x = [900 125 157 103]
x[0] = 900
x[3] = 103

arr =
[[ -4.4  -1.8  -4.1   0.8   2.7  -2.2  -3.6  -2.1  -2.3  -1.8  -7.8  -0.6]
 [-11.7   1.2  -5.5  10.5  21.7   4.2  -1.7  -3.6   0.1   5.2 -15.5  12.1]
 [ -3.0  -9.9  -2.5  -8.2 -10.8  -5.8  -4.2  -6.0  -8.0  -4.9  -3.0  -8.0]
 [ -3.6  -8.6  -3.1  -7.6  -9.5  -5.7  -4.5  -5.8  -7.2  -5.1  -3.3  -7.2]
 [ -3.9  -1.0  -4.1  -2.8  -2.8  -3.0  -3.5  -3.4  -2.5  -3.9  -2.8  -3.4]
 [  0.5 -18.1   1.6 -18.6 -25.9  -9.2  -3.6  -8.1 -12.6  -7.2   6.0 -14.2]
 [ -8.4  -1.7  -7.8   1.3   5.8  -3.5  -6.0  -3.8  -2.7  -3.1 -12.2   0.5]
 [ -4.9   4.2  -8.9  -4.4  -5.4  -5.9  -6.7  -3.3  -0.4  -9.1  -2.5  -7.0]
 [ -5.2  -5.0  -5.4  -5.2  -5.4  -5.4  -5.4  -5.1  -5.1  -5.5  -5.3  -5.5]
 [ -3.7   0.0  -4.6  -2.4  -2.3  -3.1  -3.7  -2.8  -1.7  -4.2  -2.9  -3.2]
 [ -4.1   0.6  -5.1  -2.8  -2.7  -3.3  -4.0  -3.2  -1.6  -4.8  -2.6  -3.6]
 [ -4.5  -6.2  -4.3  -5.9  -6.6  -5.2  -4.8  -5.2  -5.7  -5.0  -4.3  -5.7]
 [  0.3 -17.1   1.8 -22.1 -31.1 -10.1  -4.0  -9.3 -13.0  -9.3  10.7 -16.5]
 [ 10.5 -25.9   0.4 -10.7 -11.1 -14.7  -5.1   6.9  -5.5  -1.8 -10.1
   -5.4]]
arr[0][0]	-4.4
arr[9][8]	-1.7
arr[9][0]	-3.7
arr[11][7]	-5.2
arr[11][3]	-5.9
arr[13][5]	-14.7
arr[12][2]	1.8
arr[8][8]	-5.1
arr[12][0]	0.3
arr[8][7]	-5.1
arr[11]	[-4.5, -6.2, -4.3, -5.9, -6.6, -5.2, -4.8, -5.2, -5.7, -5.0, -4.3, -5.7]
arr[:, 4]	[2.7, 21.7, -10.8, -9.5, -2.8, -25.9, 5.8, -5.4, -5.4, -2.3, -2.7, -6.6, -31.1, -11.1]
arr[5][3]	-18.6
arr[2][4]	-10.8
arr[:, 3]	[0.8, 10.5, -8.2, -7.6, -2.8, -18.6, 1.3, -4.4, -5.2, -2.4, -2.8, -5.9, -22.1, -10.7]
arr[:, 8]	[-2.3, 0.1, -8.0, -7.2, -2.5, -12.6, -2.7, -0.4, -5.1, -1.7, -1.6, -5.7, -13.0, -5.5]
arr[5][2]	1.6
arr[7][11]	-7.0
arr[6][11]	0.5
arr[13]	[10.5, -25.9, 0.4, -10.7, -11.1, -14.7, -5.1, 6.9, -5.5, -1.8, -10.1, -5.4]
arr[9][7]	-2.8
arr[0][10]	-7.8
arr[10][3]	-2.8
arr[10]	[-4.1, 0.6, -5.1, -2.8, -2.7, -3.3, -4.0, -3.2, -1.6, -4.8, -2.6, -3.6]
arr[7][7]	-3.3
arr[12][11]	-16.5
arr[3]	[-3.6, -8.6, -3.1, -7.6, -9.5, -5.7, -4.5, -5.8, -7.2, -5.1, -3.3, -7.2]
arr[12][7]	-9.3
arr[9][11]	-3.2
arr[7][5]	-5.9
arr[11][5]	-5.2
arr[1][1]	1.2
arr[10][8]	-1.6
arr[4][6]	-3.5
arr[12][10]	10.7
arr[7]	[-4.9, 4.2, -8.9, -4.4, -5.4, -5.9, -6.7, -3.3, -0.4, -9.1, -2.5, -7.0]

W =
[-11.3 -11.5  37.9  15.5  12.9  -5.8 -31.0  -5.7 -18.2 -32.3 -44.5 -18.4
 -39.6 -22.2]
W[0]: -11.3
W[12]: -39.6
W[10]: -44.5
W[5]: -5.8
W[13]: -22.2
W[2]: 37.9
W[9]: -32.3

m =
[[  5.0   5.7   0.5 -46.4  27.9  15.0   2.0  19.4 -26.2  -7.5   1.4   1.8
    1.8   4.8  -1.7]
 [ 10.1 -16.1   0.1  44.5 -13.6 -12.2   5.6 -37.4   7.2   9.7  -0.7   4.5
    9.0  -4.1 -49.1]]
m[-2, 0] -> 5.0
m[-1] -> [10.1, -16.1, 0.1, 44.5, -13.6, -12.2, 5.6, -37.4, 7.2, 9.7, -0.7, 4.5, 9.0, -4.1, -49.1]
m[-2, -3] -> 1.8
m[1, 1] -> -16.1
m[0, -12] -> -46.4
m[1, 8] -> 7.2
m[0, 4] -> 27.9
m[0] -> [5.0, 5.7, 0.5, -46.4, 27.9, 15.0, 2.0, 19.4, -26.2, -7.5, 1.4, 1.8, 1.8, 4.8, -1.7]
m[:, -6] -> [-7.5, 9.7]
m[1, 10] -> -0.7
m[-2, -8] -> 19.4
m[-2, -7] -> -26.2
m[-1, -2] -> -4.1
m[0, 13] -> 4.8
m[-1, -10] -> -12.2
m[-1, 11] -> 4.5
m[-1, -8] -> -37.4
